The rows of T fall into 3 groups, and each row is roughly a mix of its group's hidden directions.
T (134 x 13):
[[-23  22  -2 -31 -38  -5  30  10  -8  18  -8  18 -27]
 [ 28   9 -18 -40 -23  33  11   4  -9  10  23  11 -24]
 [-29  -9  -3  -5 -19 -16  -4   8 -12 -60  15 -13  12]
 [  1 -34  35   1  31   9   1 -16  -4  12  -7 -13  43]
 [ 35 -11 -16 -35  -1  18 -14  -1 -39 -19 -13  11  22]
 [  9 -15 -18 -42 -23  11   6   0 -35  20   4  30 -17]
 [ 44  13 -20 -13  28  34   8  22   3  11  11  -3 -22]
 [ 29 -13  54  -3   5   0  22   8   5  11  16  -2  33]
 [  7  -1 -41 -46 -16  18  -4  19 -11   3  -2  10 -30]
 [ -6   4  28  17 -42  -3  -1 -39  -7 -14  31 -13  10]
 [-35 -12 -13 -19  21  25  28  18  27   1 -13  -8 -29]
 [  8  -9 -41 -21  15  -8 -14  16  24  25 -32 -17 -19]
 [-26  -5 -14 -32 -35  21  24 -12 -21  24  15  19   0]
 [-28  15   4  18   8  42 -14  19 -28 -15  24  -4 -23]
 [  5   3  -9  50  45  19 -17  11  16   7  -8 -10  -4]
 [-26 -25   4 -23   1 -18  20  -4  13  -9  -3  23  51]
 [  4 -21  -9 -21  11  -8  -6 -14  25 -16 -41  12  43]
 [-50  -4  11  33   6 -12 -20 -13  23  -3 -19 -23   6]
 [ -5 -18 -25   6 -23   7 -23   3 -40 -26  28 -20 -20]
 [-20  27   9  47 -10 -17 -21  -4 -23   8   6 -17 -27]
 [ -3  -2 -11 -14  27  33 -23  10  10 -37   8 -25 -32]
 [ 10  33  -3  -3 -26 -31 -27 -13  -8  11 -31 -30  -9]
 [ 18 -20   3  22 -34 -15  -2 -32 -38   7  24  16  -1]
 [-38   2  10  44 -10 -12  -6 -25  -8 -10 -11 -22 -30]
 [ 38  -3 -12 -39  12  19 -12   7   1 -11  25  24  28]
 [ -9  23   2  -7  22  -6  17  16 -43  28 -34 -15 -16]
 [-48   4 -41  22  23  -2  15   1  25  -1  -9   4   0]
 [ 16  17  -9 -21 -42 -29   6 -12  -9  14  14  36  18]
 [-38   3   3   3 -18 -25  53 -11  14  17   2  -7  -5]
 [ 11   9  31  19  25  15 -40   8 -20  -4  -4 -31 -22]
 [-36  -7  13  39  29  26 -15   2  20  -2   7 -28   0]
 [  7   9 -28   7  36  17 -31  -1 -17 -11 -20 -16 -37]
 [ 54   0 -16 -18  19  19 -20  16  19   4  25  -7   7]
 [  5 -35  11  18  39  27 -11   7   2  12 -18  12  34]
 [  4   2  -6 -18  25  17 -58   2 -25 -18   9  -1  17]
 [ 15   5  22 -23 -35 -46  21  -6 -24   3  17  -6   2]
 [-31  20  13  16  12  27 -31  -4  15 -24 -16 -33  12]
 [-30  -5  19  31  -4 -32  -2 -27 -19 -32  -7  -9  20]
 [-28  32 -37 -22  12  -8 -31  16 -29  -4  -1  -3   4]
 [ 14  -4   2 -18 -33  20  32 -12  30  -1  40   8  13]
 [ 11 -21  32   7 -24 -15  20 -39   2 -29   4  14  23]
 [ 17  -1   0  16  38  37  -6   4   3  -8  -1 -33 -37]
 [ 58  -4  21 -20   6  15   1   3  19  -8   4 -12  30]
 [-17 -23 -18 -15  19  35 -20 -11 -22 -40  16 -10   0]
 [-34  -8  -2   8 -14 -37  32  -5  14  -2 -11  23  35]
 [-12   6  15  -5  -9   4  33  -8  29 -10  32  -1  47]
 [-25  12  27 -32 -22  -1  19 -19  14  39 -12  20  -4]
 [-15 -20  37   4   1  19  18 -19 -18   6  29   2  41]
 [-13   6   2  24  31   7  49   9  -1   9 -16 -26 -24]
 [ 10   8 -21  36   4  47 -11  -6  23  -2  26  -3 -22]
 [ -5   5 -30  -7  35  33 -25   3 -17 -23   3 -24 -24]
 [ 38  21 -21 -10   3   8  17  14  34  40   5   7 -13]
 [ 19  -9 -28 -15  15   6  20  24  36  38 -11  19  -2]
 [ 38  25  15  24   4 -25  12 -14  33 -14  -6  -2  28]
 [ -6 -29  18 -21  -1 -16  -2  10  16   4  -4   7  60]
 [ 26 -13  23 -23 -40 -26   2 -11 -20 -11 -23   7  24]
 [-25  39 -30  20  16  10 -30 -13  17 -13 -17 -19   3]
 [ 14   0   3 -43  11  40 -14  -7 -26  -3  20  -2  28]
 [-14 -24  21  10  24  48  19  -1   8  23  19 -21  -3]
 [-51 -13 -33   3  10  14 -10  20 -11 -17   3 -16 -25]
 [ 34   8 -42 -17   6   0   6 -13  37   4  -6  25  18]
 [ -8   7 -41   4  28  20 -26   6 -10 -16  -9 -18 -39]
 [-19 -25   6 -28  25  49  -3  -1   4 -22  22   4   8]
 [ 18 -31  -6 -26 -25 -12  -5  20 -35   6   3  17 -35]
 [-26  -1  31  24  -2   6  -8  -8 -19 -46  16  -8  28]
 [-12   8 -27  27  26  23  -9  11  25   5 -18 -26 -36]
 [-15  19  15  48  17 -16 -22 -13  19  -2 -29 -15  15]
 [-18  16   0  29 -25 -26 -27 -32  11 -19 -27  -3  14]
 [-34  17  20  33 -16  -8 -11 -20   2 -41  -2  10  22]
 [ 23  -6  -6 -22 -17 -24   2  24  25  40 -13  16  28]
 [ 27  25  -9  21  -2  -9 -33  19  26  -3 -12 -27 -31]
 [-33  19  -8 -19  -7   8 -18  22   2  -6   3 -47 -29]
 [ -7  21  -9   5  11  49 -29  11  -1 -21   9 -35 -11]
 [ -8  -2  -4 -16 -33  -9  27 -10  10  43  12  37  13]
 [ 12 -26   3  15  21  -6   0  18  17  35 -33  15  36]
 [-26  22   5  25  17   8 -31   8  10 -35 -17 -32  11]
 [-35   1 -54  -7   5  21 -22  -3  11 -24  -8  -8   1]
 [-14  15 -12  45  -2 -10  -9 -14  -9  -5 -23 -11 -47]
 [ 46 -13   4   8  27 -34 -24   4  11  -2 -11  27   9]
 [ 12   7 -34  -7  43  20  -6  25  24  18 -23 -13   3]
 [ 27  -2  -4 -15  48  25  13  32  25   5   0 -15   5]
 [-47   2 -10  29 -30 -18   9 -25  20  -1  -2  20   2]
 [ 53  -3 -12 -26  23  15 -13  20   8   0  16   7  26]
 [ 12 -11   8   0 -43 -31  -8 -36  -7 -20 -13  27  10]
 [ 23  14  30   1 -13 -28  29  14   6  41 -21   6  12]
 [ 37   6  26  -9 -25  -9  13  -5  34   5  18   9  37]
 [ 10 -16 -18 -17 -12   8 -22  17 -33  -8  13  -2 -52]
 [ 21  12 -40 -18  10  29 -18  26  21  17  12  -8 -24]
 [ -2  15  15  37   5 -32 -15  -1  43   4  13  17  23]
 [-18   1 -11  -8   2   8 -43   1 -49  -8   6  -2 -31]
 [-27 -17  -4 -33   2 -10  -9  -9   6 -48   6  15  31]
 [-34 -16  25 -18 -13   5  10   8 -45 -22  26   9   6]
 [ 10  22   5  28 -20 -20   9  13 -10  40 -28 -14 -27]
 [-33 -12 -19 -34 -12 -14 -28   7  32 -30 -13   4  -5]
 [ -4 -14  37  18   7 -30 -21 -22 -24 -25 -11  12  25]
 [-55  -3 -16  -3 -15 -14 -10  15 -25  -2 -10  18 -29]
 [ 25  11   1 -25 -42 -20  24 -22   2  14   5  34  -3]
 [ 22 -16 -15 -34 -23 -15  23 -11   7  39  -1  26 -14]
 [-10 -17  22  26  36  -5   5  -4 -20 -30 -17 -11  36]
 [ 49  24 -15   8  -9  -1 -27  17   2  24  -4 -11 -30]
 [-53   8  18  11 -25  -6  13 -11 -21  -3 -18  -5 -29]
 [-61 -11 -15   1  -3   2  19  -8   5 -18   2   2  34]
 [ 27  -7  18  42  21  27  11 -11  14  -7  34  -1  15]
 [-29  -4   2  -4 -20 -33 -16 -20 -15 -34 -13  27  24]
 [ -3   4   1  -5   0 -23  21 -16  17  20   0  40  49]
 [ 21  -2  12   3 -27 -30  32  11   3  39 -19  16 -21]
 [  3  -5  14 -18 -38 -16  30   2 -28  26  20  26 -17]
 [-44  11  13  36  12 -16 -16  -3  25 -15 -20 -20   9]
 [-38  14  19  12 -39  -9  17 -12 -24  19 -12   5 -26]
 [-12 -25  21 -11   8   5 -22 -16 -48 -34  12   5  13]
 [  5 -15  -7 -38  11   4 -26   1  11 -44  18   7  31]
 [-29 -14  20   7  -7   4  34  11  -4  -8  50  19 -13]
 [ -2 -52   1  -7   3  26  -8  -9 -25 -16  28 -20  18]
 [  9  23  13  57  10 -18  -4 -20  25   0 -14  12  13]
 [ -1  26  -7 -22 -46 -19   4 -23 -11  -8  34  17  -7]
 [ 15   5  -6  18   3 -43   3  26   8  19 -48  -6   9]
 [-26  -7  11  11  12  34 -26  11 -45 -16  14 -22  -3]
 [-17   9 -17   5  16  12 -25  10 -34  -5 -20 -26 -43]
 [-41  13  -7  -4  16  15 -36  -2 -42 -18   1 -16  -2]
 [-16 -23  31   6  26  37  33   1 -10  18   7  -8  21]
 [ 13  11 -31  -9  15  10  -1  28  33  18   2 -30 -35]
 [ -5   8   8  -3 -17  12  13  28 -10  47 -37  14 -24]
 [ -2  31 -37  -6   4   7  -4  24  30  12 -18   8 -39]
 [ -3   4  -8  18  -1  13  20   8  24  45  -2 -21 -42]
 [ 29  29 -25  16 -10   0 -19   0   1  10   1 -10 -52]
 [ -2   5 -22  13  25  23 -35  11   5 -26  10 -27 -35]
 [-16  -3  47  10  -8 -19  25  -5   2   1  -4  -2  48]
 [ -3 -31  24  18   0  17 -24 -21  -8 -48   3 -18  -6]
 [  3 -40  22 -18  -1   1  25 -13 -26   7  14  34  25]
 [ -8  -7 -33   0  20   3 -17   6   8 -14 -49  35  12]
 [ 24  23  -3  21  -7 -56  12   7 -14   0 -25  -4  14]
 [-39 -26  12   1   8 -15   3 -23   3 -34   5   7  40]
 [ 28  15 -23   3 -11  15  11  14  45  25 -14 -17 -25]
 [ 23  35  -5  31  15  -7   6  14  32  26   5 -14 -28]]
Here is one row of each group, with its name. Which group are the others in?
[-17 -13   1 -16   8  48  -8 -10 -18 -33  24 -26   5]
E
[ 16   7  -9  22  -3  -3  29   8   5  59 -18  13 -13]
P
[ 29  -2  -9  -5  37  20  -7   9  39   7 -14 -35  15]
G

[-14  24   6 -25 -52 -24  -6 -15 -15 -19  20   3  -9]
P
[ 38   4  -7  -2  25 -18  -5  37  13  34  10  15 -21]
E
[-26 -14  17  -8  -4 -13  15  -9   3 -18  -1   9  62]
E
[ 22 -30 -32 -50   0   1   1   5  -1  -9 -21  15  17]
G
[ 10  -3 -43 -31   7   2 -18  17  43  -6  -4   8 -21]
P
[-16  -7 -36  -3  35  33  -5   9  21 -19 -20 -26   9]
E
[ 25 -12 -26   0  21  -2  13  17  24  36 -22  32  16]
P
[ 23  13 -11   7 -19 -55  10  -6  -2   8  -8  20  32]
P
[-46 -30  25 -19   6   5  19   9   1  -6 -17   6  34]
P
[  9  26   2  14   1 -22  -1 -17  54  18 -30  -7   5]
G
[ 37 -16  16   6  27  34  -1   4   0  24  26  -7  28]
P
